128 stands for zero in the data rows.
Every row has a hidden score from 0 to 20. What is each row's score? 10 is about the middle. The score is a weighted sum of the row's numbers plus the product of two more (or one squared), each taken from its middle value.
[164  99 113 112 134 115 103 119 151 131 117 154 103  98 112  96]: 6
[129 135 132 148 119 102 135 136 114 126 128 121 129 131 116 125]: 9
[146 122 160 176  96 113 108 136 151 142  98 128 114 122 105 109]: 12
[102 143 149 134 125 114 162 118 121 142 137  89 145 147 139 142]: 14
[152 119 118 125 135 138 106 126 128 117 106 133 123 131 138 108]: 8
[125 137 118 127 123 121 147 122 114 104 152 113 136 144 151 125]: 9
[144 142 126 103 132 122 116 154 151 157  90 158 111 112 130 165]: 14
[123 108 109 101 141 117 114 134 158 158  86 141 108 109  97 105]: 13
[137 118 109 123 134 120 123 115 119 154 133 139 116 128 111 145]: 9
[107 118 140 108 124 139 127 124 119 125 131 123 132 124 126 138]: 11
[128 143 120 119 125 109 132 132 127 124 134 137 139 144 141 131]: 9
[ 97 162 110 103 115 149 157 169 123 116 157 128 148 162  86 143]: 15
[124 100 133 132 148 155  91 125 145 142 106 139 102 106 121 135]: 12
[145 109 126 125 146 133 117 118 156 130  91 153 105 117 128 112]: 10
[151  89  70 110 161 106  99 162 154 122 103 153  90  91 137 130]: 16
[115 138 125  97 125 122 121 123 128 157 104 134 115 108 126 133]: 12
[111 144 141 133 140 127 144 147 106 124 159 121 147 139 125 119]: 7
[129 116 118 116 148 134 121 123 133 143 100 137 110 118 111 126]: 11
[125 148 148 117 106 141 151 111 108 118 152  94 126 141 152 128]: 8
[129 124  90 113 146 113 150 110 141 106 114 131 148 136 143 109]: 15
[109 137 147 119 129 117 154 144 118 129 135  99 149 153 142 147]: 13
[101 140 165 130  76 124 145 188 109 113 145 120 148 148 115 156]: 13
[129 120 132 135 142 145 119 118 133 137 125 124 128 129 128 132]: 10
[111 133 151 143 123 127 147 107 101 127 141 132 140 144 108 131]: 8
[124 120 158 126 156  90 138 123 132 157 123 131 108 104 134  95]: 6
[163 129  82 141 129 157 123 107 123 143 151 139 133 127 161 120]: 5
[168 153 145 156 129 120 140 130  94  95 162 103 139 136 101 163]: 9
[130 152 159 106 142 142 143 106  71 104 153 114 154 161 149 134]: 5
[163  65 165 105 174 132  82  95 156 177  78 207  72  66  83 133]: 8
[136 130 146 141 109 112 112 140 146 122 136 132 119 137 140 105]: 4
[ 85 124 107 168  65 178 196  41 127 102 151  74 178 170 132 110]: 14
[ 72 167 173 133  90 105 167 151  95  95 158 104 167 160 130 128]: 11
[128 126 138 122 129 116 123 126 139 129 104 137 113 115 103 125]: 13
[117 142 124 136 112 126 136 154 111 114 171 113 143 144 121 137]: 8
[136 105 112 122 139 131 106 123 153 142 135 168 105 112 115 129]: 9
[115  87  95 120 127  68  96 132 139 127 109 175  86  91 122  92]: 6
[148 109  83 162 143 153 102  82 175 149 113 135 103  91 135 134]: 12
[113 141 166 147  97 114 168 132 101 111 149 124 161 150 138 137]: 7
[150 100 112 114 162 147  91 111 149 141  91 140  99 102 102 122]: 12
[103 117 122 133 129 132 122 113 146 111 146 129 124 122  88 113]: 12
[ 63 237 168  90  44  86 234 216  54 109 223  29 234 244 245 119]: 6
[126 120 146 142 118 114 151  97 112 128 115 123 131 133 120 134]: 8
[121 114 113 130 143 138 137 124 130 141 136 145 124 122 123 153]: 12
[122 129 147 127 117 125 134  98 121 132 119 123 133 123 145 130]: 10
[159 105 113 127 128 113 104 143 164 158 112 158 100 100  98 110]: 8
[144 113 108 142 139 118 117 113 152 127 120 138 111 118 128  94]: 8
[142 149 114 163 104 122 159 180  95 125 157 130 162 162 142 122]: 5
[151 134 141 126 118 147 140 125 119 117 146 143 121 150 113 125]: 9
[112 136 143 167 130 120 129 165 108  83 146  96 137 151 140 113]: 6
[ 97 136 146 134 113  83 140 146 124 111 122 125 132 129 154  99]: 8
[192 118  92  95 158 156 105  77 130 152 123 163 106  87 143 148]: 5
[122 128 139  95 153 147 109 152 137 145 115 146 119 112  87 121]: 11
[ 82 162 139 123  93 143 160 145 118  85 168 101 168 160 133 168]: 14
[138 132 138 131 116  86 137 122 115 137 130 108 136 136 129 136]: 10
[131 137 103 122 106 134 130 138 117 115 124 113 137 137 119 155]: 14
[120 129 137 140 112 130 134 132 116 126 134 122 134 140 118 118]: 9
[113 113 170 117 164 120 100  99 166 148 150 149 110 116 113 150]: 8
[125  95 101 106 159 151  85 114 142 170 128 158  97  94  80 130]: 11
[127 108  83 145 163 132  85 142 141 150 115 161  89 105 117 135]: 10
[111 126 131 145 147 137 139 120 144 129 121 134 121 127 130 115]: 11
[119 144 125 150 128 130 125 111 110 128 147 123 137 125 139 140]: 9
[135 139 119 135 131 147 142 114  98 121 113 112 148 139 155 127]: 8
[124 153 167  98  71 188 150 149  86 170 139  91 152 156 177 121]: 6
[137 135 120 145 104 152 130 128 142 130 144  97 138 145 106 121]: 11
[185  75  81 103 167 117  81 121 180 151  93 186  58  65  73 133]: 12
[110 136 139 122 137 119 123 124 136  90 123 137 131 129 150 117]: 9
[125 115 134 109 177 107 117 137 142 163 123 137 104 109 140 139]: 11
[152 126 106 110 135 128 132  81 132 161 132 127 140 129 103 130]: 10
[120 126 149 150 130 117 137 124 108 117 131 115 147 141 133 112]: 7
[143 129 111 100 154 149 115 123 154 147 136 147 131 129 141 134]: 8
[123 121 129 152 149 134 110 111 151 150 112 151 121 125 135 137]: 11
[118 155 132 157 114 105 126 132  85  99 142  91 164 151 158 104]: 5
[ 99 132 104 191 110  95 168  43  98 138 135  95 138 143  96  63]: 1
[ 74 161 148 175  59  83 161 176 108 164 154 108 126 137 196 155]: 12
[122 134 122 140 129 135 138 132 122 120 129 125 135 132 138 139]: 11
[154 126 134 120 139 142 130 133 136 113 139 138 131 127 130 133]: 8
[119 121 161 141 120 115 128 110 100 121 134 138 141 135 117 131]: 8
[120 162 146  90  89 139 163 118 108 104 148 102 163 173 130  98]: 11
[142 108 131 126 138 148 114 112 143 125 112 126 117 123 121 139]: 13
[127 110 160 107 147 159 113 128 152 131 111 154 112 101 135 171]: 13
[134 123 120 106 118  87 135 143 116 146 131 129 141 154 154 134]: 9
[ 84 105  97 129 134 191  99 204 149 176 121 173  85 129 120 135]: 11
[118 149 138 150 103 115 164 126 110 102 153 109 168 157 156 146]: 11
[120 136 131 131 126 130 139 126 132 127 138 130 130 130 146 115]: 8
[134 125 136 128 116 126 136 124 130  99 141 126 127 144 145 100]: 6
[119 146 151 183 109 185 135 122  87 122 154 135 139 133 143 138]: 6
[151 129 126 126 124 121 128 130 136 102 113 138 124 112 139 128]: 10
[137 123 120 155 123 145 123  88 141  96 116 139 120 117 155 109]: 9
[124 123 133 127 156 143 122 108 155 158 123 132 126 112 112 102]: 9
[134 101 153 128 143 122  99 137 137 144 102 156 101  96 116 138]: 10
[104 130 114 113 137 138 139 111  97 128 127 128 137 137 143 138]: 8
[106 135 102 124 129 161 130 115 133 133 124 122 130 120 123 130]: 13
[147  92 115 136 136 137 111 121 162 122  85 137  90  95 118 158]: 16
[151 109 113 141 132 124 119 112 140 143 114 138 115 111 114 115]: 9
[125  98 126 155 129 169 115 130 155 137 103 157 101  98 137 120]: 10
[132 150 136 142 112 128 151 114 103 136 132 108 145 148 116 146]: 11
[132 160 108 108  95 124 134 135  81 127 161 111 161 145 134 125]: 6
[135 116 130 128 147 121 109 120 152 145 118 131 114 101 119 134]: 10
[ 98 134 177 171 114 107 138 147  88 144 108 133 147 136 111 168]: 10
[130 133 127 111 119 142 129 144 131 145 119 136 133 138 107 116]: 11
[158 185  99  98  97  97 155 135 108  64 158  52 158 128 159 184]: 11
[101 163 106  95  97  77 167 163  88 153 133 114 159 159 170 192]: 18
[132 116 126 121 130 124 113 148 141 146 129 152 123 118 130 125]: 8
[ 57 187 185 175  67 123 161 160  96  87 172  86 174 166 133 171]: 15
[137 112 119  97 162 148 145 172 132 195  96 138 103 128 133 170]: 16
[ 86 143 117 125 124  97 140 106 109 101 159  95 139 134 145 102]: 8
[141 129 134 138 144 127 140 114 144 120 122 128 128 133 122 127]: 11
[162 113 133 124 134 137 126 138 129 133 132 137 126 125 103 123]: 8
[133 112 106 122 125 120 127 114 129 134 116 137 131 127 134 120]: 9
[118 139 107 123 107 148 149 124 131 101 130 125 137 134 118 121]: 13
[124 142 155  81 119 139 120 137 125 113 112 116 137 140 175 150]: 9
[133 144 155 125 155 121 137 150 133 125 119 142 125 114 138 127]: 9
[ 83 135 134 141 129 143 131 123 130 112 151 113 135 132 133 142]: 12
[109 136 132 129 118 141 137 134 120 110 150 119 139 131 129 134]: 10
[134 129 133 123 127 139 131 144 119 114 146 139 138 137 139 129]: 7
[ 93 131 138 141  90 156 153 126 117 113 155 102 155 156 123 123]: 12
[138 116 133 141 151 113 117 133 129 142 127 134 118 114 135 116]: 7
[ 93 164 124 151  96 129 154 147  94 109 144 121 164 161 160 126]: 9
[121 120 114 132 128 127 123 129 128 131 126 132 108 126 122 139]: 11
[120 155 118 143 133 122 157 140 114 117 133 115 153 146 120 139]: 13
[138 112 142 101 136 133 113 137 147 140 111 134 114 117  77 117]: 13
[115 128 127 144 108 132 119 104 106 116 138 139 134 141 112  99]: 10
[127 124 122 125 138 133 128 129 120 124 151 120 125 117 122 145]: 10
[127 120 160 131 135  94 120 137 141 119 118 149 105 111 115 117]: 9
[106 131 117 132 123 128 115 127 139 121 117 140 128 123 119 124]: 12
[149 101 150 145 107 133  99  72 153 142 113 149  99 103 162 165]: 13
[148  98 127 119 114 127 106  92 153 128 108 152 117 107 109 140]: 14
[ 96 119 134 141 134 154 110  82 143 148 101 135 115 125 159 146]: 14
[101 115 122 134 141 127 134 138 132 132 119 115 125 143 130 118]: 12
[124 101 138 130 117 132 123 185 110 100 133 128 146 119 161 127]: 8
[104 144 203  46  54  99 160 210  59  22 192  64 163 154 133  55]: 1
[ 83 147 110 122 105  92 141 152 132 117 166 135 140 152 101  93]: 8
[122 114 104 126 150 145 104  97 128 152 101 167 107 116 104 113]: 10
[127 143 149 112  88 131 131 122 115  98 155 153 139 133 135 130]: 11
[109 121 128 120 122 153 141 124 138 133 131 136 126 121 127 134]: 12
[143  98 117  92 126 134 104 136 155 144 107 130 104  98 112 144]: 12
[156  87 106 126 153 147  96 121 154 151 110 165  93  96 102 101]: 7
[ 93 133 121 123 136 145 114 145 122 132 134 100 144 134 107 143]: 12
[128 167 156 147 130 118 173 134 102  93 152 110 175 167 170  87]: 4
[112 106 135 169 151 128 101 103 153 121 113 156 107 117 115 116]: 12
[133 107 120 105 114 159 122 130 149 132 133 130 128 119 101 164]: 15
